Each row has a name. Each question is about the rows just above it.

Columns, left to right: K L N Q R T Z
bana: [-63.7 -30.6 -53.9 -63.7 -15.1 -54.0  83.9]
Taf: [ 79.1 -42.7 -12.2 -25.5 -76.4  25.6  11.6]
kure: [-46.0  80.2  59.2  61.1  70.3  -4.7   0.0]
dis: [ 79.1 -42.7 -12.2 -25.5 -50.7  55.6  49.6]
Which column holds [-53.9 -12.2] top down?	N
Times [-53.9] occurs in bana:	1
Which column holds this, read top down? [-30.6 -42.7]	L
Which column holds [ 79.1 -46.0  79.1] top down?	K

Columns, left to right: M D H B C W F S
muv: [-40.0 -16.1 -53.3  44.2 -53.8   6.6  13.7 -41.7]
tet: [  6.5  -3.8  -4.7   6.3 -39.5   6.3   1.4 -34.4]
Kob: [-40.0 -16.1 -53.3  44.2 -53.8   6.6  13.7 -55.5]
Vami: [  6.5  -3.8  -4.7   6.3 -39.5   6.3  15.8 -44.1]
pupe: [-38.2 -21.3 -60.7  38.3 -64.7   9.4   6.7 -52.7]
nada: [ -7.1 -13.2   9.5 -12.4 -36.6   3.1  20.8 -41.7]
Pumuk: [ 13.1  -4.9   1.7  11.8 -37.1   5.7  -0.7 -30.7]
por: [-25.2  -8.2 -31.8  30.0 -44.2  21.9  13.3 -46.4]
gor: [ -8.2 -22.3  11.0 -11.9   6.9   2.5  15.8 -43.7]
leto: [-39.5 -12.3 -48.9  40.5 -44.6  19.8   7.0 -45.5]
Which column holds this, read top down? [15.8  6.7 20.8 -0.7 13.3]	F
[15.8  6.7 20.8 -0.7 13.3 15.8  7.0] is in which column, read top down?	F
[6.6 6.3 9.4] is in which column, read top down?	W
How many times does leto hold [7.0]?	1
[-53.8 -39.5 -53.8 -39.5 -64.7 -36.6 -37.1] is in which column, read top down?	C

Columns, left to right: E J A Y G U X P V
folod: [40.5 28.0 60.1 27.9 21.6 57.4  0.1 31.1 14.8]
poti: [54.1 20.7 20.7 35.9 54.1 54.1  0.0 20.7 54.1]
lini: [54.2 40.6 30.4 25.1 29.4 33.4  0.1 14.0 23.8]
nad: [ 0.1 62.9  0.0 32.8 54.1 13.8  0.1 32.8  0.1]
kun: [25.9 29.6 46.5 13.6 20.0 10.6  0.2 16.6 21.2]
zonur: [19.4 80.8 29.4 43.4 62.7 21.9  0.1 12.3  9.6]
baluv: [29.8  0.4 53.6 29.6 23.5 52.4  0.4  0.4  9.5]
Count of [53.6] in baluv:	1
Which column holds this, read top down? [30.4  0.0]	A
Times [0.0] occurs in nad:	1
Times [0.4] occurs in baluv:	3
Which column holds this, read top down? [54.1 23.8]	V
Times [0.1] occurs in nad:	3
Times [54.1] occurs in poti:	4

Columns, left to right: nak Pil Bavot Sis
zam: [ 32.1  33.5  18.4 -18.1]
zilil: [-15.6 -17.2 -28.4  22.0]
dopom: [-13.9 -15.6 -31.1  14.9]
patun: [ 57.7  61.3  54.1 -40.1]
Vudol: [-12.3 -14.3 -29.3  18.8]
lavo: [21.4 23.2 25.3 -5.8]
Lif: [ 36.8  38.7  22.8 -21.7]
[ -5.8 -21.7] is in which column, read top down?	Sis
Which column holds [-18.1  22.0  14.9] top down?	Sis

Columns, left to right: Neseb feniz lopuf Lovik
Meb: [  3.7 -16.0  61.0  18.7]
noge: [ 11.7 -17.0  11.7 -17.0]
zun: [  2.0  21.4 -66.8 -17.1]
selo: [  3.7 -16.0  37.6  18.7]
Which column holds [-17.0 -17.1  18.7] top down?	Lovik
[ 18.7 -17.0 -17.1] is in which column, read top down?	Lovik
[11.7  2.0  3.7] is in which column, read top down?	Neseb
Which column holds this, read top down? [ 21.4 -16.0]	feniz
[-16.0 -17.0] is in which column, read top down?	feniz
Count of [-17.1] in noge:	0

Columns, left to right: pum Povo mumad ligo rizil rubi luded lubo
Pobe: [-11.8 -30.9 -42.9 -41.0 -14.5  39.9  46.2   3.0]
Doriv: [-11.8 -30.9 -42.9 -41.0 -14.5 -14.5  13.4  34.5]
zel: [  2.7  48.7 -30.8  42.1  34.6 -18.3 -17.2  -9.3]
sudu: [-30.9 -30.9 -30.9   3.0 -31.0  39.9  46.2   3.0]
Count of [-30.8] in sudu:	0
Times [-30.9] occurs in Doriv:	1
Which column holds this, read top down? [-18.3  39.9]	rubi
Which column holds [ 3.0 34.5] top down?	lubo
Which column holds [-14.5 -14.5] top down?	rizil
[ 48.7 -30.9] is in which column, read top down?	Povo

Columns, left to right: Bolad kura mivul fuz zifev zano
feg: [23.0 23.2 -2.9 -4.9 -9.5 11.6]
Dalu: [ 48.1  50.0   9.3 -34.2 -37.7  -8.6]
zesa: [ 54.7  57.0   9.6 -40.2 -44.2  -8.2]
ger: [ 54.7  57.0   9.6 -40.2 -44.2  80.0]
zolav: [-46.3 -51.2 -61.1  56.8  46.0  70.7]
Nul: [ 12.3  11.2 -32.1 -20.4  -8.7  38.8]
Bosa: [  0.2  -1.6 -11.4  23.7  18.5  27.1]
Tuf: [ 42.9  45.8  -5.6 -28.0  30.8  17.4]
Goko: [  0.2  -1.6 -11.4  -1.7  -2.2 -11.0]
dez: [-20.3 -20.3 -28.2  30.7 -20.3  30.7]
Which column holds this, read top down? [ -5.6 -11.4 -28.2]	mivul
Times [-20.4] occurs in dez:	0
Which column holds this, read top down? [ 54.7  54.7 -46.3  12.3   0.2]	Bolad
Which column holds this, read top down? [ -9.5 -37.7 -44.2 -44.2  46.0  -8.7  18.5]	zifev
Count of [-20.3] in dez:	3
Which column holds this, read top down? [-8.7 18.5 30.8]	zifev

Columns, left to right: puvot nel rus Vedes Guri vuf Gifa
razir: [  0.6   6.2  61.6  -6.4  55.4  -9.5 -40.9]
tuvep: [ -0.5   7.8 -35.8 -14.1  -6.2  -2.7   4.7]
Gog: [ -0.1   8.8  25.1   6.9  17.9  -6.0 -38.3]
Which column holds this, read top down? [-2.7 -6.0]	vuf
[55.4 -6.2] is in which column, read top down?	Guri

Columns, left to right: gipu Sile fenis niz lanot Dozeg dinu paras
Sebi: [-57.8 -29.5 -77.6  23.9 -49.6 -36.8 -77.6 -77.6]
renul: [ 36.4  70.2 -44.7  24.6  67.5 -85.3  -8.8 -57.2]
zaku: [-77.5 -83.5 -10.7   1.1  12.3  12.8 -81.3  13.7]
Pafu: [ 61.4 -31.4  35.9 -66.6  66.3 -72.4   7.1 -61.5]
dos: [ 60.4  24.0  17.8  15.8 -17.0 -35.3   0.6 -46.4]
[-77.6  -8.8 -81.3] is in which column, read top down?	dinu
Count of [-77.6] in Sebi:	3
[ 70.2 -83.5] is in which column, read top down?	Sile
Which column holds this, read top down? [-77.6  -8.8]	dinu
How many times does zaku hold [12.8]?	1
Count of [60.4] in dos:	1

Columns, left to right: nodud Zibis Peve zopof Lunem Febun
mutel: [-20.3 -47.2  -3.9  -5.5  -5.5  -0.7]
refiv: [40.9 60.0 -4.6  5.6 -4.9  5.0]
Zufun: [ 27.7  -6.5 -15.4   5.2 -10.5  14.8]
Zur: [-67.6 -59.4  17.3  -9.7   7.0 -19.4]
sus: [ 34.9  22.0 -18.1   8.0  -3.3   9.0]
kom: [26.7 28.1  0.8 -1.6 -8.1 10.6]
Sorom: [-15.7 -50.0 -16.2   5.6   5.8  10.2]
Goke: [ 41.1  51.3   1.1  -0.5 -12.0   3.5]
doz: [ 27.7  -6.5 -15.4   5.2 -13.0  14.8]
Fese: [41.1 51.3  1.1 -0.5  9.3  3.5]
[-9.7  8.0 -1.6  5.6 -0.5] is in which column, read top down?	zopof
[ 40.9  27.7 -67.6  34.9  26.7 -15.7  41.1] is in which column, read top down?	nodud
[ 22.0  28.1 -50.0  51.3] is in which column, read top down?	Zibis
Which column holds [14.8  3.5] top down?	Febun
[-20.3  40.9  27.7 -67.6  34.9  26.7 -15.7  41.1  27.7] is in which column, read top down?	nodud

Columns, left to right: Luzo toref tave mep
Pilu: [-22.6 -34.1 -67.7 -30.0]
Lozo: [ -8.4 -67.6  -8.4 -39.0]
roku: [-22.6 -30.1   3.2 -30.1]
Vufaf: [9.0 9.0 9.0 9.0]
Viti: [-15.1  11.9  17.0 -25.4]
gevu: [ 7.6 25.5  5.0 12.2]
Times [9.0] occurs in Vufaf:	4
Which column holds this, read top down? [-22.6   9.0]	Luzo
Times [-67.6] occurs in Lozo:	1
[-22.6  -8.4 -22.6   9.0 -15.1] is in which column, read top down?	Luzo
Times [-30.1] occurs in roku:	2

Columns, left to right: lovib roz rozu zetof Bevoz
Pon: [-8.8  4.3 26.3  0.2 -4.6]
fero: [ 40.2   1.4   4.5 -25.1  70.1]
tusiv: [  8.2  -1.5 -13.3  19.4  -8.8]
Zuvo: [ 30.5 -27.8   5.5 -10.9  52.7]
pesa: [16.3  9.3 10.6 22.4  3.6]
Muk: [-26.1  31.3   3.0  -5.9  11.3]
raro: [  9.0   6.2  27.4 -15.6   9.2]
Ratir: [-7.5  5.4 29.0 -7.7  2.9]
zope: [ 70.2 -27.9 -27.9 -27.9  70.2]
Gal: [16.5  6.5  4.8 14.7  8.8]
Durof: [  1.9   5.8  28.5 -23.7   4.9]
bil: [-10.5   1.5  18.5 -30.0  -1.8]
Which column holds this, read top down? [  4.5 -13.3   5.5]	rozu
Times [-27.9] occurs in zope:	3

Columns, left to right: nito tadef Fipiv baz
bor: [22.1  5.1 46.8 24.1]
zet: [ 10.7 -35.3  69.8  22.3]
miga: [-15.3  37.8  37.8  37.9]
Kadot: [12.9 10.8 45.3 28.7]
nolim: [ 21.1 -26.3  64.4  26.2]
Kupi: [26.1 43.7 26.1 26.1]
Count of [22.1] in bor:	1
Which column holds [45.3 64.4] top down?	Fipiv
Count of [37.9] in miga:	1
How many times does Kupi hold [26.1]?	3
Which column holds [37.8 10.8] top down?	tadef
How many times does bor hold [5.1]?	1

Columns, left to right: fof pamum bof les
mido: [ 43.7  -3.8  26.1 -38.7]
banam: [-51.5  -5.5 -51.5  -5.5]
fadom: [-53.9  13.7 -39.8  26.5]
nitiv: [-21.5 -11.9 -11.9 -27.0]
disak: [-21.6   3.2 -51.4 -15.0]
gat: [-32.4  -4.1 -56.6 -29.2]
rad: [-47.6   4.8 -63.6  -5.0]
Which column holds [-21.5 -21.6 -32.4] top down?	fof
Times [-51.5] occurs in banam:	2
[ 26.1 -51.5 -39.8 -11.9 -51.4] is in which column, read top down?	bof
Times [-21.5] occurs in nitiv:	1

Columns, left to right: zelu mul Sidi Rutu Dimas novu
Povot: [ 6.4 -6.5  0.2  0.0  1.3  7.6]
Fom: [-6.9  4.9 -9.5 46.3 -4.4  0.1]
fekap: [  0.0  -2.4   3.9 -66.8  12.3 -39.0]
giluf: [ 6.4 -6.5  0.2  0.0  1.3 10.1]
zot: [-25.2   0.0   0.0 -25.2   0.0  -3.4]
lured: [ 6.4 -6.5  0.2 -9.0  0.6 -8.3]
rabel: [  3.5   3.4  15.2 -34.1   4.2 -20.2]
Which column holds this, read top down? [ 4.9 -2.4]	mul
[-2.4 -6.5  0.0] is in which column, read top down?	mul
Which column holds this, read top down? [  0.0 -25.2  -9.0]	Rutu
How many times does Povot hold [0.0]?	1
Which column holds this, read top down? [  6.4 -25.2   6.4   3.5]	zelu
How many times does zot hold [0.0]?	3

Columns, left to right: voni dil kuv Resig Sunu kalet bom zir Daso
tula: [ -5.6  23.1  23.1   8.5  50.9  -5.6  -5.6  -5.6 -62.8]
Zev: [ 20.7  16.9  -2.8  18.7  32.1  28.0 -41.5  37.6  -6.5]
Popod: [  6.6  23.1  21.1  50.9  50.9  -5.6  -5.7  50.9 -62.8]
negug: [ 44.0  28.8  -2.3  27.7  27.8  44.0 -61.9   9.2   3.6]
buse: [  8.6  -4.8 -11.0   8.6 -19.8   8.6 -19.8 -19.8 -19.8]
Which column holds this, read top down? [ -6.5 -62.8   3.6 -19.8]	Daso
How many times does tula hold [-5.6]?	4
[-5.6 37.6] is in which column, read top down?	zir
Count of [50.9] in Popod:	3
Count of [27.7] in negug:	1
Which column holds [-2.8 21.1] top down?	kuv
How many times does buse hold [8.5]?	0

Columns, left to right: guso Muteb dakif Zof Nibo tuz dip muzep
Bolov: [-29.7  70.3  29.9  68.2  70.3  45.7  52.6  45.7]
zevo: [-20.7  11.2  -0.6 -14.4  43.0 -28.6 -30.6 -18.5]
bavuk: [ 42.1 -13.6  17.8  60.6   5.5   7.3  36.9  72.3]
zipop: [ 70.2  -2.5  29.9  68.2  70.3  16.9 -19.5 -78.8]
Which column holds [29.9 -0.6 17.8] top down?	dakif
Times [70.3] occurs in Bolov:	2

Columns, left to right: Dob Rim bagoz zesiz somaz
regus: [ -0.7 -59.5 -59.5  18.2 -59.6]
Karu: [-2.5 -2.5 -2.5 -2.5 -2.5]
roge: [-59.5 -59.5 -10.5 -59.5 -59.5]
Count of [-59.6] in regus:	1
Count of [-59.5] in roge:	4
Which column holds [ -2.5 -10.5] top down?	bagoz
Count of [-2.5] in Karu:	5
Times [-59.5] occurs in regus:	2
[-0.7 -2.5] is in which column, read top down?	Dob

Columns, left to right: zige tukub rak bepeb Dige mokep Tep kar bagi
Basom: [ 15.5   3.3 -20.9  50.1 -63.1  16.6 -23.7  34.1 -42.3]
Das: [ 51.2 -29.4  32.7   4.4  51.1 -29.4  -8.7 -31.0  51.1]
zaso: [-14.1  -5.8 -14.1  52.7 -14.1  -5.8 -29.3  -5.7  -5.8]
How many times does Das hold [51.1]?	2
Times [-5.8] occurs in zaso:	3
Which column holds this, read top down? [-42.3  51.1]	bagi
Which column holds this, read top down? [-20.9  32.7]	rak
Which column holds this, read top down? [51.1 -5.8]	bagi
How many times does Das hold [-29.4]?	2
Which column holds [50.1  4.4] top down?	bepeb

Columns, left to right: lapit Lar Fadef Telu zoza Zemo balo podur nipeb
nulup: [-25.6  23.9  46.7 -40.4  22.5   7.8  41.2 -45.3  72.9]
zukez: [-74.1  33.9 -38.7 -56.0   3.5  59.0 -56.0 -15.6 -14.1]
Meno: [-40.3 -40.3 -14.0 -40.3 -40.3 -40.3 -40.3 -40.3  -2.8]
Times [-40.3] occurs in Meno:	7
Count of [-56.0] in zukez:	2
Which column holds this, read top down? [  3.5 -40.3]	zoza
[-38.7 -14.0] is in which column, read top down?	Fadef
How many times does Meno hold [-40.4]?	0
Count of [22.5] in nulup:	1
Count of [-14.1] in zukez:	1

Columns, left to right: Tover mipa Gile zef kagoz lalo tusoz
geku: [ 11.1  14.9  14.9 -19.6  14.9  37.1  14.9]
korav: [-16.6 -11.9 -14.5 -11.9  -1.6  12.7  12.7]
fifuz: [ 22.5  14.9 -10.3 -19.6  33.3  37.1  20.8]
Sele: [-40.3 -30.6  25.5  -9.5  11.9  14.8   3.0]
Gopi: [ 12.8  54.3  43.5 -25.6  12.8 -14.4  12.8]
gabat: [-77.3 -79.4  37.3 -16.1  -1.1 -32.6 -34.6]
Nupa: [-21.7 -12.5  -3.2 -23.1   7.6  -1.4   0.7]
Which column holds [12.8 -1.1] top down?	kagoz
Count of [12.7] in korav:	2
Times [-14.4] occurs in Gopi:	1
Count of [14.9] in geku:	4
[-16.6  22.5 -40.3  12.8] is in which column, read top down?	Tover
Which column holds [ 37.1  12.7  37.1  14.8 -14.4 -32.6] top down?	lalo

Columns, left to right: kemov tisap ruzul tova zapid
lik: [-24.0 -12.8  77.1  11.2  48.1]
zolor: [ -9.9 -24.6  17.3  17.3  17.3]
fola: [-24.0 -12.8  77.1  39.3   3.9]
patu: [ 31.5 -33.2 -72.5  61.9 -52.3]
femol: [-10.6 -16.3  19.8  20.5   9.4]
[-12.8 -24.6 -12.8] is in which column, read top down?	tisap
Which column holds this, read top down? [39.3 61.9 20.5]	tova
[-24.6 -12.8] is in which column, read top down?	tisap
Count of [17.3] in zolor:	3

Columns, left to right: Faza deseg sedet napi fugad fezit keze Rulas Sab
tuge: [-16.4  40.8  11.1   6.6  -1.2 -12.1 -15.0  11.1  42.0]
nas: [-42.0  51.2  30.5 -36.9 -24.3  16.0  19.3  18.3 -38.9]
Nefet: [-22.9  15.6   2.8   7.6  -5.9  -4.8 -31.5   2.8  28.1]
Vomig: [ -1.5  36.3   1.1 -20.7  -2.3  -7.3  16.6  -7.0  38.9]
fipef: [ -2.3  83.7  13.7 -22.3  53.2 -62.7  34.3 -36.7  58.0]
fatad: [ -5.4  29.6  30.6 -43.4  26.2 -40.0  10.4   1.8  21.5]
sivev: [ 25.7  25.7  -6.3  -6.3  -6.3  -4.6  25.6 -10.8  28.6]
Times [-6.4] occurs in sivev:	0
[-4.8 -7.3] is in which column, read top down?	fezit
Times [25.7] occurs in sivev:	2

Columns, left to right: sut gulup falis des gekom lafel
kif: [-18.8  28.0  15.8  -6.9  18.3 -23.5]
Paru: [  8.6  17.5 -68.4  -1.7  11.2  -2.9]
dimab: [-17.4  17.5  26.6  -4.1  12.2 -20.1]
vilum: [  6.4  16.3 -57.6  -2.6  10.2  -4.3]
zegez: [-24.6  33.8  20.1  -7.9  33.4 -13.9]
gozor: [ 11.5 -25.7  -3.7   4.7 -21.0   9.4]
[17.5 17.5 16.3 33.8] is in which column, read top down?	gulup
Which column holds this, read top down? [12.2 10.2]	gekom

